array([[134, 129, 106, 109, 120, 134, 142],
       [107, 125, 143, 110, 146, 116, 114],
       [118, 104, 138, 152, 148, 137, 103],
       [131, 151, 126, 122, 146, 147, 134],
       [111, 110, 135, 131, 150, 149, 110],
       [109, 109, 139, 130, 135, 143, 150],
       [153, 104, 128, 113, 133, 123, 131],
       [121, 118, 104, 117, 137, 103, 133],
       [112, 135, 124, 121, 144, 138, 121],
       [136, 138, 129, 138, 142, 113, 115],
       [112, 103, 113, 151, 123, 121, 152],
       [108, 146, 144, 149, 153, 135, 136],
       [138, 147, 108, 136, 126, 127, 149],
       [116, 141, 118, 136, 106, 152, 111],
       [142, 128, 139, 135, 104, 124, 129],
       [103, 132, 121, 147, 114, 149, 149]])
Counting starts at 1.
The entry in the bottom-left corner -> 103
The entry in the bottom-right corner: 149
The entry at row 2, column 1 is 107
What is the entry directly above 127? 135
The entry at row 1, column 1 -> 134
The entry at row 1, column 2: 129
The entry in row 3 and column 3 is 138
What is the entry in row 3 and column 1? 118
What is the entry in the top-right corner? 142
The entry at row 2, column 2: 125
The entry at row 1, column 3: 106
